In the data rows, zero lies at 4.5, halfway between 4 and 5.
Some points, one per row:
[5 4 6 7 4 4 5 4 4 7 6 3 4 4 3 6 6 4 3 5 4 7 5 2 5 5 3 5 2 4 4 1]
[7 5 6 5 4 7 5 3 6 4 3 4 4 3 5 5 3 4 4 2 3 4 5 5 3 3 6 5 5 5 5 4]
[6 6 6 5 4 3 3 5 3 5 5 4 6 5 4 4 5 4 4 6 6 3 4 5 6 6 3 6 4 5 4 3]
[7 5 5 4 2 6 4 3 6 4 2 2 5 4 7 4 3 4 5 5 4 3 4 4 2 6 7 5 4 4 5 4]
[6 5 5 2 3 3 4 3 4 5 4 5 3 6 4 5 3 7 5 6 6 0 4 2 7 4 3 2 6 7 3 5]
[4 5 4 5 4 6 6 5 3 4 6 3 5 4 4 4 4 3 5 6 4 7 4 4 5 5 4 5 4 6 4 4]
[7 1 3 0 5 4 4 3 3 2 5 3 2 8 5 0 0 2 7 8 5 3 4 0 7 8 4 5 4 7 4 3]
[3 4 4 5 6 4 5 6 5 5 5 4 5 4 5 4 5 6 4 4 4 5 7 4 4 5 4 4 5 5 5 5]
[3 4 3 7 7 3 5 7 2 5 3 5 5 4 5 5 6 6 2 5 2 4 7 5 5 3 4 4 5 4 7 4]
[3 6 9 4 4 8 4 2 8 1 0 5 7 3 7 5 3 5 6 4 2 2 3 5 2 2 7 4 8 3 7 5]
[4 6 5 4 5 4 4 4 5 3 2 6 5 4 6 6 4 6 5 6 4 5 3 5 3 5 4 5 5 3 5 5]
[8 2 4 6 5 5 9 9 1 4 9 2 4 5 0 0 3 3 5 7 7 6 5 3 7 4 5 9 2 7 6 1]
[4 3 6 5 2 5 4 4 9 5 1 1 4 3 4 6 5 1 4 3 5 5 0 6 2 2 6 5 5 5 5 5]
[4 4 5 3 4 6 6 3 4 5 5 5 4 4 3 5 4 4 6 4 4 5 4 3 5 6 4 4 5 4 4 3]
[4 6 5 5 5 7 3 5 6 3 3 5 6 2 5 6 6 7 4 5 4 3 5 6 3 3 6 3 5 3 4 5]
[0 4 1 5 6 2 5 2 2 6 1 7 6 6 8 6 2 5 7 5 5 5 3 5 4 5 0 1 7 2 3 6]
[6 6 5 0 4 5 3 6 3 3 7 4 2 4 0 0 4 0 6 8 7 3 1 3 6 4 6 8 4 9 4 5]
[8 6 6 2 3 3 5 4 2 4 9 3 3 4 2 1 5 2 7 7 5 3 2 3 9 6 2 7 3 9 5 1]
Then 12 other points, each followed by its number:
[8 2 4 2 3 2 4 4 4 3 4 2 5 7 4 4 3 6 4 2 4 2 5 4 6 4 8 4 6 7 6 5] 0
[3 7 5 6 4 3 5 3 4 8 6 4 5 4 3 5 6 1 4 5 5 6 1 5 5 5 3 3 5 6 5 4] 1
[7 4 5 4 5 4 5 5 4 5 7 3 5 6 7 5 4 6 1 4 5 3 6 2 5 6 5 5 3 3 3 5] 2
[2 2 4 5 4 4 3 2 7 3 0 5 3 3 5 7 4 3 5 4 5 5 2 5 2 3 3 2 6 1 5 4] 3
[4 5 4 5 4 7 5 4 4 5 5 4 4 5 3 4 3 4 5 4 5 5 5 4 2 5 5 5 5 4 6 4] 4
[6 3 4 3 5 4 4 5 2 7 6 4 4 6 5 5 5 4 4 4 5 3 5 5 5 6 3 3 5 5 4 5] 5
[4 4 3 7 3 6 6 3 6 5 2 4 4 3 5 6 4 1 6 5 6 6 3 4 2 4 2 3 5 2 5 0] 6
[7 5 6 3 6 0 3 6 0 7 4 5 4 5 3 5 7 2 2 6 6 4 7 5 8 7 4 1 4 9 1 6] 7
[6 3 5 3 2 9 8 0 7 1 5 2 5 1 9 1 0 0 4 7 4 2 2 0 5 7 4 5 6 6 4 0] 8
[4 4 4 5 4 4 6 4 4 5 5 4 4 6 4 6 5 5 4 5 5 4 5 4 5 5 4 3 5 4 4 5] 9
[4 3 4 5 3 6 5 2 6 4 3 4 3 4 5 5 4 4 5 4 5 4 3 5 3 2 6 4 5 3 5 4] 10
[7 3 6 6 3 5 7 6 2 5 9 3 2 6 2 3 5 4 5 6 6 5 5 4 7 6 4 8 2 6 4 2] 11
Which of these numbered points is nearest to each point below by angle, seen from the average point of the first points? Its number follows each.
[7 4 4 6 5 6 6 4 4 4 5 4 8 4 9 6 3 4 1 3 3 7 6 3 3 7 6 6 3 3 3 0] > 2
[5 4 5 6 6 3 4 6 4 6 5 3 6 5 5 4 5 3 2 5 4 5 6 5 6 4 5 5 4 6 5 4] > 7
[6 4 4 4 5 5 7 6 3 5 9 2 2 6 2 2 4 3 6 6 6 6 5 3 8 5 4 6 2 7 4 3] > 11
[4 5 5 4 3 5 4 4 5 1 3 5 4 4 5 2 4 3 6 6 5 6 2 3 4 5 5 5 6 5 4 5] > 8
[4 5 4 5 4 4 5 4 3 6 4 4 4 4 5 5 4 3 5 5 5 6 4 3 5 6 3 4 4 3 5 3] > 6
[0 8 5 9 6 2 4 7 5 6 3 6 8 3 5 4 7 1 5 3 3 9 3 7 4 4 4 4 3 6 6 7] > 1
[6 8 6 7 6 1 3 6 5 9 8 6 7 5 4 4 9 1 0 5 7 5 4 8 8 6 3 6 1 8 3 7] > 7
[3 4 4 5 4 4 5 3 4 3 2 5 4 4 4 6 3 4 7 6 5 7 5 4 4 7 2 4 6 2 5 1] > 6
[4 5 5 5 4 7 5 4 6 5 5 3 4 4 2 3 6 4 5 4 5 3 2 8 4 1 6 4 6 4 5 7] > 10
[3 4 4 5 4 5 6 4 4 5 4 5 5 5 5 6 3 5 5 5 4 3 5 5 4 3 4 3 6 3 4 5] > 9
[8 5 5 6 3 3 4 4 5 7 6 3 5 5 4 5 7 0 2 4 6 7 5 5 5 6 5 6 5 4 3 0] > 1
[3 4 3 6 6 4 5 6 4 5 3 5 5 5 5 6 5 6 4 4 3 5 5 5 5 4 4 5 6 4 6 4] > 9
[5 4 5 3 6 3 4 6 3 1 5 6 4 8 5 3 4 9 4 5 4 5 6 0 5 9 3 5 3 4 4 4] > 2
[0 6 6 8 7 3 4 6 6 5 3 7 6 3 6 5 7 2 4 3 2 9 4 8 2 3 5 5 3 5 5 8] > 1
[8 2 4 3 2 8 7 4 3 6 8 2 3 6 3 4 2 3 5 5 5 4 6 2 5 7 4 7 3 5 3 2] > 11
[7 4 6 3 4 5 3 6 4 3 4 5 4 5 5 4 5 5 3 4 4 2 5 4 5 4 7 4 5 6 6 4] > 0
[7 5 6 6 6 3 4 5 5 7 6 3 6 6 3 5 6 1 1 7 4 4 5 5 6 3 6 7 2 5 3 3] > 7
[6 3 5 3 3 4 5 4 4 7 7 6 5 6 4 4 5 2 4 4 6 2 3 6 6 3 3 4 4 5 3 5] > 5
